Some points, each followed by its number:
[83 71 -111 48 108 -22 28 -24 -55 -6 -1 -7 -81 -46 -52 -47] 0
[22 6 -48 7 16 2 0 -3 -20 5 14 -7 -9 2 3 -25] 1
[-20 -31 -47 9 -31 14 -5 13 -16 0 35 -8 57 35 43 -9] 2
[32 15 -103 29 38 -2 5 -10 -52 -3 26 -13 -7 7 14 -38] 3
[-66 -42 127 -63 -78 -7 -19 9 105 1 -56 24 14 -10 -10 72] 4
[5 -29 -127 46 -15 41 -11 17 -101 1 104 -24 86 90 103 -81] 5
[-38 0 127 -52 -34 -19 -3 6 93 4 -68 30 -30 -42 -62 76] 6
[-65 -66 41 -35 -90 18 -33 25 32 3 13 -3 83 46 67 25] 7
[33 40 -30 19 62 -13 19 -19 -21 -4 -14 2 -58 -30 -39 -15] 8
[10 -3 -91 16 6 6 -4 1 -40 -3 30 -13 14 31 37 -49] 9
[22 15 -43 25 30 5 11 -1 -22 -5 8 -5 -9 -2 -7 -22] 10
[-50 -51 -5 -15 -78 30 -22 25 -5 5 45 -5 84 63 70 -4] 11
[7 -6 -58 5 -8 7 -9 7 -30 1 37 -10 19 28 29 -36] 12
[-8 9 127 -25 -5 -21 10 -8 59 4 -57 20 -46 -40 -52 44] 13
[-10 -12 -42 4 -12 11 -6 8 -14 -2 15 -13 25 26 33 -23] 14
[-40 -21 127 -43 -42 -11 -11 -3 77 2 -54 14 -3 -21 -21 53] 15
[-1 -12 35 -7 2 -16 8 -9 27 -1 -21 7 -14 -18 -19 14] 16
[19 16 -53 11 25 -4 -1 -3 -25 1 15 -3 -11 -3 0 -22] 17
[7 16 83 -8 14 -14 13 -10 43 -1 -41 17 -37 -37 -48 34] 18
[5 5 -4 3 7 -1 3 0 -3 -3 -2 2 -5 -4 -2 2] 19
[-31 -47 -58 -3 -64 32 -18 19 -24 3 54 -12 80 63 72 -23] 20
[27 4 -93 26 19 7 -2 -5 -44 2 32 -15 6 14 21 -38] 21
[82 116 110 14 127 -51 48 -41 39 -4 -103 28 -127 -127 -127 39] 22
[28 28 -1 14 49 -16 14 -15 -1 -3 -21 7 -47 -36 -42 -2] 23
[-50 -13 127 -53 -52 -8 -13 8 104 4 -62 25 -5 -32 -38 79] 24
[8 -8 -124 22 1 14 -6 6 -54 1 51 -15 33 38 48 -44] 25
[-2 -10 -22 11 -1 4 7 -3 -11 -3 10 -2 9 7 10 -1] 26
[4 5 19 1 9 -7 7 -6 9 -2 -9 7 -18 -15 -22 10] 27
[-54 -13 127 -58 -57 -9 -4 11 112 4 -74 29 -11 -33 -52 89] 28
[1 -9 -19 1 -6 3 -9 4 -2 -3 13 -4 13 8 11 -6] 29
[-52 -43 10 -24 -72 19 -24 24 8 6 29 -3 72 51 60 5] 30
[-57 -9 127 -58 -46 -13 -5 8 101 3 -74 31 -17 -38 -51 93] 31
[28 26 -26 13 38 -8 12 -10 -12 1 -6 3 -41 -20 -28 -11] 32
[37 74 127 -17 64 -41 32 -25 67 2 -93 33 -126 -99 -126 56] 33
[59 50 -73 37 73 -9 21 -16 -40 0 0 -6 -53 -29 -38 -30] 34
[16 19 5 7 32 -10 12 -13 1 -5 -15 5 -29 -20 -30 7] 35
[-38 -18 119 -33 -42 -3 -11 13 59 -1 -31 13 13 -9 -15 45] 36
[-10 1 88 -18 -7 -7 -1 -4 45 2 -33 13 -15 -25 -36 32] 37
[-19 -17 32 -11 -31 8 -8 7 19 3 2 3 20 19 21 3] 38
[17 28 -9 8 24 -2 5 0 -16 0 1 2 -24 -10 -18 -4] 39
New points follow, each followed by the numbers of its two nearest points above, looking only along the 2 directions in which the numbered points spread most, nearest first.
[-41 -31 35 -16 -51 9 -5 8 22 3 6 2 42 29 32 17] 38 30
[-73 -61 94 -41 -94 18 -24 27 50 1 0 8 73 41 39 41] 7 30
[-33 -22 91 -22 -42 -4 -5 0 47 2 -27 9 12 -5 2 40] 36 15
[19 -25 -127 38 9 21 -3 1 -79 -3 69 -29 49 49 67 -62] 25 5
[-72 -62 103 -44 -97 14 -18 22 55 2 -3 6 65 38 42 33] 7 30
[26 -1 -127 42 21 20 0 1 -91 -3 62 -31 36 49 62 -74] 25 9
[28 -7 -127 42 19 22 -8 2 -93 -4 72 -30 46 47 59 -73] 25 9
[-19 -14 32 -17 -33 5 -9 9 20 4 0 4 21 10 14 10] 38 29
[62 37 -127 46 72 1 12 -13 -80 -3 36 -19 -24 4 6 -71] 3 21
[34 24 -101 28 43 2 7 -8 -57 3 34 -13 -7 6 4 -36] 3 21
[-12 23 127 -26 9 -20 11 -3 71 -2 -63 27 -54 -54 -72 61] 13 6
[3 -14 -122 18 -3 15 -13 7 -61 -6 56 -20 40 48 54 -52] 25 9
[-15 -15 20 -11 -25 0 -6 1 6 3 0 2 17 6 8 16] 38 29
[51 31 -117 39 57 -2 9 -10 -60 -3 24 -10 -26 -4 -2 -46] 3 21
[36 67 103 -1 72 -25 28 -13 39 3 -65 25 -99 -83 -111 37] 33 22
[5 -24 -72 19 2 9 2 -2 -23 -3 24 -7 25 19 23 -19] 12 14
[-114 -104 125 -65 -127 34 -48 42 71 7 15 9 127 79 85 46] 7 30
[-22 -6 97 -19 -11 -7 -3 -1 47 -7 -38 9 -15 -16 -24 29] 37 36
[-11 -3 53 -7 -2 -9 -2 -2 22 1 -21 8 -10 -15 -17 24] 16 27
[28 -2 -127 36 16 22 -8 7 -92 0 73 -32 42 46 65 -70] 25 9
[-27 -14 17 -15 -35 10 -9 13 2 4 11 1 29 23 19 2] 38 29
[-99 -78 127 -58 -127 23 -41 40 78 3 -4 10 96 54 58 51] 7 4
[-21 -6 52 -22 -27 4 -14 8 21 6 -9 4 11 0 6 12] 38 16
[-111 -92 126 -60 -127 26 -40 29 70 3 3 4 108 58 74 60] 7 4
[34 59 127 -10 69 -44 37 -28 70 -4 -99 28 -126 -105 -127 59] 33 22
[-8 -4 48 -12 -13 -4 -6 3 24 -1 -13 3 -2 -8 -9 17] 16 27
[-3 2 123 -20 4 -23 8 -17 65 1 -61 17 -41 -46 -53 47] 13 18
[14 24 56 -5 26 -19 12 -10 25 0 -37 14 -46 -43 -45 22] 18 16
[-19 -20 34 -9 -28 4 -3 4 18 -5 -5 -2 20 11 12 12] 38 29
[29 61 127 -10 63 -44 27 -28 67 -3 -97 30 -118 -98 -119 55] 33 22
[-20 -17 21 -11 -22 1 -11 2 13 1 0 1 15 4 11 10] 38 29
[14 -32 -127 40 -14 36 -14 19 -108 -2 105 -36 83 89 104 -94] 5 25
[10 -7 -120 22 0 20 -6 10 -61 4 54 -20 40 37 49 -45] 25 9
[30 5 -127 42 20 22 2 -4 -93 -6 71 -33 32 50 62 -79] 25 9
[-111 -84 127 -78 -127 2 -34 22 126 2 -47 24 70 16 23 102] 4 24
[28 3 -127 42 19 22 4 4 -89 0 71 -23 38 46 54 -67] 25 9
[41 74 127 -14 75 -42 30 -26 72 -2 -102 30 -127 -108 -127 62] 33 22
[2 9 80 -10 11 -24 10 -13 39 -6 -45 16 -38 -41 -44 35] 18 37
[31 -9 -127 34 11 13 -5 3 -79 1 58 -28 31 43 57 -66] 25 9
[-93 -76 127 -57 -127 21 -35 35 69 11 -6 14 87 47 56 52] 7 4
[50 22 -127 45 63 0 17 -13 -73 -5 39 -14 -14 4 10 -51] 3 21
[-35 -28 35 -19 -42 8 -12 14 19 2 5 2 36 22 27 12] 38 30
[-14 4 56 -19 -9 -2 -8 7 25 -2 -15 2 -7 -1 -2 16] 16 27
[56 28 -127 49 70 -3 17 -11 -76 -5 35 -18 -20 -3 2 -58] 3 21
[-94 -90 127 -59 -127 23 -38 31 74 6 -3 6 100 50 61 57] 7 4
[60 56 -80 40 83 -8 24 -19 -49 1 5 -7 -56 -33 -41 -19] 34 0
[83 116 125 8 127 -59 50 -43 41 -3 -108 29 -127 -127 -127 41] 22 33
[-22 -5 92 -19 -13 -11 0 -9 45 -3 -35 7 -16 -23 -24 38] 37 18
[-27 -16 26 -14 -36 8 -14 12 13 4 6 4 28 15 16 14] 38 29
[-44 -24 95 -35 -41 4 -8 11 43 -1 -21 9 16 7 2 32] 36 15
[0 -7 35 -4 0 -14 4 -8 23 -4 -22 7 -13 -23 -19 25] 16 27
[50 41 -114 35 51 5 10 -6 -63 -1 34 -13 -27 1 -2 -48] 3 21
[-26 -26 -36 -9 -41 18 -25 17 -13 6 32 -6 57 39 54 -10] 2 20
[-36 -22 99 -27 -36 1 -14 6 56 3 -26 10 14 -11 -6 43] 36 15
[-20 -13 44 -14 -26 5 -8 4 19 4 -6 4 15 3 3 21] 38 16
[17 35 83 -1 43 -27 19 -17 38 -2 -54 17 -66 -59 -71 40] 18 13
[-19 -11 46 -15 -26 8 -5 10 27 0 -6 6 19 5 4 18] 38 16
[127 102 -127 116 127 -10 46 -41 -127 -10 70 -35 -83 -14 -20 -127] 0 34
[106 111 -70 51 127 -41 44 -38 -46 -2 -31 3 -127 -89 -107 -24] 0 34
[-9 14 127 -23 10 -29 15 -14 76 -3 -75 26 -61 -57 -76 58] 13 6
